Each named move below is a turn or a mirror, shown by a few rows before and after it. Which moves, in which order, take the first row of each later pair to the second? The first pair is answered.
zuzek (before -> after):
[  2  39  29  12  -1   8  11  26  -1  13  15  28 -20 -13  33]  ->  [ -2  19  41  19  34  22  -2 -28  -8  -4 -14  22 -19   2  -9]
[-11  -7  24  18 -19  -9   3  17  -1  18  13  -1   5  -2  28]  ->  [-18 -18  28  24   6   3  -2 -21 -11   9  -3  -4   8  10  -5]
[  2   3   7  -2 -20 -21  -5  -3   6 -10   1  17 -10  -8  -2]  ->  [  1   1  12   1 -13 -18 -11 -12   7 -12  -7  15  -9  -8 -13]
[ -7  15 -18   0  35  31  -4 -26  14 -15 -14 -28   2   1 -25]  ->  [  6  33 -28  -4   3  17   9  28  24   3  19 -23  -4 -13  24]
datu (before -> after):
[ 24   9  -6 -13  -8  -9   1  15  14  -5 -17   4 -11 -11   6]  ->  [ 23   9  -9 -15  -4  -8   1  18  15  -2 -12  -4  -9  -7  11]
[ -4  12 -32 -24   6   2   4  28   3   2   3   5   1   2  -9]  ->  [ -1  14 -24 -10   0  -3  -6  18  -1  -6 -14  30  -3   5 -21]
[ 20  46  -1 -26 -13  16  -5  21  25 -24 -14  24 -27 -52  10]  ->  [ 22  46 -15 -36  -6  19   1  29  25 -15  -3   2 -20 -54  16]
pilun (before -> after):
[  0 -12   4   4  -2  -7 -14 -13  -6   3 -12  12   1   1  -2]  ->  [  1  -9   8   7  -3  -7 -13 -15  -6  -1 -10   9  -1   1  -1]
[  4  10  14  18   1   1  -3 -14   1   0  -7  17  -9  -6   0]  ->  [ 11   6   0  12   2   2  -6 -19   4 -12 -11  14 -11   0 -17]
[  0  -9  14  11   2  18  10  -8 -11   5   7  14  -7   2  22]  ->  [ 12   1  -2  -1  -2  15   7  -2  -5  -5   4  24 -15   0  12]

Each pair is 2 to 3 moves apart.
[-11 -11  20  20  10  -2   0 -17 -17   2  -8 -15  10   6  -4]  ->  [  9  13  -2   8 -23 -18  -7  12  -5 -10  -5  17 -11  -7  -6]	zuzek datu pilun
[-6  4 29 19  6 -3  6 -7 -1  2  0 -4  9  2  4]  ->  [  2   9   9   0  21   7  11 -12   3  -8  -2 -15   1   0  -8]	pilun datu zuzek
[ 10  -4 -20 -16  16  11  12 -13  -6  -4  -3 -21  -2  -3 -19]  ->  [  1  10  14  20 -15  -4  11   8  -6  15  12  12  -3 -12  22]	pilun datu zuzek
[ 25  20 -47 -29   7   3   8  12   7   1   5 -12 -10  -1 -14]  ->  [ 24  13 -34 -17  14   3  -5 -16   2 -11 -20  10 -16   4 -37]	zuzek datu
[  1 -10 -12 -14  20   9  -1 -21   0 -17 -20 -11   8   4 -28]  ->  [ -9   4  29  27 -11 -10  -2   2  -2   4  -9  20   3  -5  18]	pilun zuzek datu
[-11 -37   5  20 -11 -16   0  -1  -4   8  -4 -17  21  15   4]  ->  [-11 -23   5   9  12   3   7  -1  -1  14   7 -31  22  10  17]	pilun zuzek datu
[ -8 -13  22   5 -11  -6  -8 -11 -18  -1   2   3   9  -4  -3]  ->  [ -2 -13   7  -4 -14  -8  -9 -14 -15  -6   0   3   6  -6 -19]	pilun pilun pilun
[-22  -7 -12  11 -36 -38 -21  -4  -9  -7 -31   9   0   4 -13]  ->  [-38  -3  13  20 -16 -19  -4   0 -16  23  -3 -26  17   2  32]	datu zuzek pilun
[  9  -5 -16 -16  -7  13  16   9   3 -11   9 -15   4  -1  -5]  ->  [ 10   2  -3   1 -23   1   5   7  -1 -17  -4  15  -9  -2  -6]	datu zuzek
[ 20  30 -27 -19 -28  -7   2  21   9 -20  -1  29 -18 -13 -11]  ->  [  7   3 -35 -34  20  18   6 -17   6 -23  -8 -17  -4  -1 -40]	datu zuzek datu
[  2  15 -13   5  11   6   7 -24 -10   6   0  23 -32  12   6]  ->  [  7  17 -22  -5   8   5  17  -6  -6  14  14  12 -25   5  22]	zuzek datu
[ 12  32  40   9  -4   1 -10  -5  16  15   6  25 -22  -8  10]  ->  [  7  23  20 -14  19  15   9  -2  16  27  25 -26  -5  -4  19]	zuzek datu
[ 14  13 -23  -3  -7  -2   1   3  -1 -14 -14  22 -21  -1 -20]  ->  [  9   2 -26 -10   7   6   2  -9  -7 -16 -16   9 -15   1 -30]	datu zuzek datu
[-10  10  17   1  26  24   9  -4   0  17  16 -21  -5   5  24]  ->  [ 17  23 -10 -15  -5   6  -7   1  11 -15  -3  27 -29  -2 -10]	datu zuzek pilun
[ 18  -4 -25  -5  -3 -22 -21  12   6   9   4  27 -30  -6   5]  ->  [ -4 -24 -16  -8  33  -3  -7   1   1  33  19 -22  -4   5  22]	zuzek datu pilun
[ 10  33  -1  -7   5  -1   0  -7   3  -4   3  18 -23   3  -5]  ->  [  9  23  -3 -12  22   5   0 -18   1  -3   0   3 -24  10 -16]	datu zuzek datu
[-27 -17  32  26 -32  -6   8  -7  13  23  -8  45  -5  -5   9]  ->  [-35 -34  29  14   7  15  10 -38   7  24 -20   7  12   7 -14]	datu zuzek datu
[ 39  -4 -14 -23  27  18 -20 -27  -6 -12 -32  15  -3   3 -39]  ->  [ 48  13 -13 -14  -7  -1 -25   3   1 -13 -25  51 -15 -10 -16]	datu zuzek datu
[-29  -6  27  29  -9  -8 -13 -24   3  10  -8  10   2   2 -25]  ->  [-32 -10  24  20   8  -1  -6 -33   2  14  -8 -10   8   6 -29]	zuzek datu zuzek
[ 14  -1   4   5 -26  -8   4  17 -22  25  -2  -8  15   0  22]  ->  [  9 -14   5  -1   1   6   6  -4 -24  28  -5 -31  24   5   7]	datu zuzek datu
